In the data rows, zero lies at 4.5, halfway between 4 and 5.
Some points, each followed by its number:
[5 0 3 8 3 3 5 3 4 7 7 3 7 8 6 5 6 5 6 2 2 7 2 2 7 6 6 4 3 3 7 4 6 3 3 4 6 6 2 3 7 7 4] 0
[7 2 4 8 2 2 4 4 3 6 7 5 7 4 5 6 5 6 5 4 3 5 6 5 4 4 6 5 2 4 6 2 6 4 3 3 7 7 3 4 4 4 4] 1
[7 5 5 6 2 1 1 6 3 4 8 6 5 2 5 7 4 6 5 4 3 3 6 5 2 2 8 8 3 4 2 3 6 5 4 4 6 6 5 4 3 3 4] 2
[3 5 2 4 7 6 3 5 7 2 4 5 4 3 6 7 5 4 8 6 3 3 8 5 8 5 6 7 1 5 2 8 2 5 5 2 1 2 5 2 6 6 4] 3
[4 5 2 3 8 5 2 5 7 2 4 6 2 4 8 9 7 5 9 5 2 3 5 5 8 4 7 8 6 4 4 8 3 4 5 2 0 1 7 1 7 6 5] 4
[2 6 5 4 4 5 7 4 6 3 4 3 6 3 5 4 1 4 5 7 4 7 4 4 4 5 2 4 6 7 7 5 2 8 5 3 7 4 1 8 6 3 5] 5
[5 4 3 3 7 6 5 6 5 5 4 4 4 7 5 3 5 4 3 6 6 6 1 5 5 3 4 2 2 5 3 3 5 2 5 5 4 6 6 4 4 3 6] 6
[7 6 7 6 4 3 4 7 6 3 4 4 7 5 5 3 3 2 4 3 2 5 6 6 5 4 6 5 6 6 2 4 8 3 7 5 4 4 4 4 4 2 3] 7
[6 6 6 6 2 2 3 7 5 4 7 7 5 3 5 5 3 3 4 3 4 3 2 6 3 3 7 7 7 4 3 3 6 4 3 4 5 6 5 5 3 3 4] 8
[4 7 8 4 4 3 5 6 6 4 5 6 4 5 4 3 2 1 3 1 4 4 3 4 4 5 6 4 5 4 4 5 5 5 4 7 4 4 4 6 5 5 3] 9
[1 5 2 8 5 9 1 3 5 7 1 5 7 3 4 4 4 4 4 7 7 5 5 9 4 6 5 4 5 8 2 2 6 5 7 2 7 7 5 4 1 6 2] 10
[3 5 2 6 7 8 2 5 7 4 2 5 5 4 6 5 5 5 7 7 3 4 6 7 7 5 6 5 6 7 5 5 5 4 7 1 3 4 6 2 5 6 4] 11
[4 6 6 4 2 4 6 1 4 7 4 3 3 4 3 5 6 6 2 4 4 6 1 2 5 4 2 5 5 5 4 6 5 6 6 7 5 2 5 6 5 4 1] 12
[4 5 6 4 3 4 7 1 4 5 4 3 3 4 3 6 5 7 3 5 3 6 4 3 5 4 1 5 7 5 5 6 5 7 6 6 5 2 4 7 6 3 3] 13
[6 4 4 3 7 5 5 5 4 5 3 3 3 6 5 4 6 5 4 5 5 5 6 5 6 3 4 3 3 5 7 4 5 2 6 5 3 4 6 4 4 3 6] 14
New points follow, each followed by the numbers of its five nearest points above, looking only along the 2 directions in which the numbered points spread most, nearest first.
[5 5 7 4 2 4 6 0 3 7 3 3 1 5 3 5 8 7 2 3 3 5 6 2 6 4 1 6 3 4 7 7 5 6 6 8 3 1 7 5 6 4 2] 5 13 12 6 14
[5 4 4 3 4 5 4 5 3 3 3 4 3 3 2 4 5 5 5 4 6 1 4 4 3 6 5 4 3 2 2 6 4 4 4 5 2 3 5 4 3 5 5] 10 6 14 7 0
[6 3 3 5 6 6 7 4 3 5 3 1 6 5 4 2 4 5 5 7 6 6 7 6 6 6 3 1 5 6 2 4 5 3 6 4 4 5 3 5 3 3 6] 6 14 10 5 9
[4 4 4 5 3 6 3 3 2 5 4 5 4 1 1 5 4 5 5 5 7 1 5 4 2 7 4 4 5 2 3 5 3 6 2 4 5 4 5 4 2 7 4] 6 10 7 0 14
[5 4 4 3 4 5 5 5 3 3 4 4 4 3 2 4 4 4 5 5 7 2 2 4 2 6 4 3 6 3 3 5 3 5 3 5 4 4 3 5 3 5 6] 6 9 14 10 0
[6 1 3 8 2 3 4 4 4 6 8 3 7 6 5 6 5 7 7 4 2 6 5 4 6 5 6 4 7 4 5 4 5 4 3 3 6 7 3 4 6 6 4] 7 0 1 8 9
[1 5 5 1 6 5 5 5 2 8 8 9 2 6 4 5 4 5 0 4 9 6 4 4 0 2 3 4 3 1 6 0 2 4 0 6 9 8 8 7 3 6 8] 9 0 7 6 1
[2 6 4 4 5 4 6 5 7 2 6 6 5 3 5 6 1 4 5 6 6 6 4 3 3 5 4 5 6 5 3 4 0 8 2 2 7 5 2 8 6 5 6] 6 14 9 10 5
[5 4 3 2 7 4 4 4 4 6 6 7 0 7 8 8 8 6 4 6 5 4 4 4 6 0 5 7 7 2 3 4 3 3 4 5 3 4 9 2 6 5 6] 10 11 14 6 3
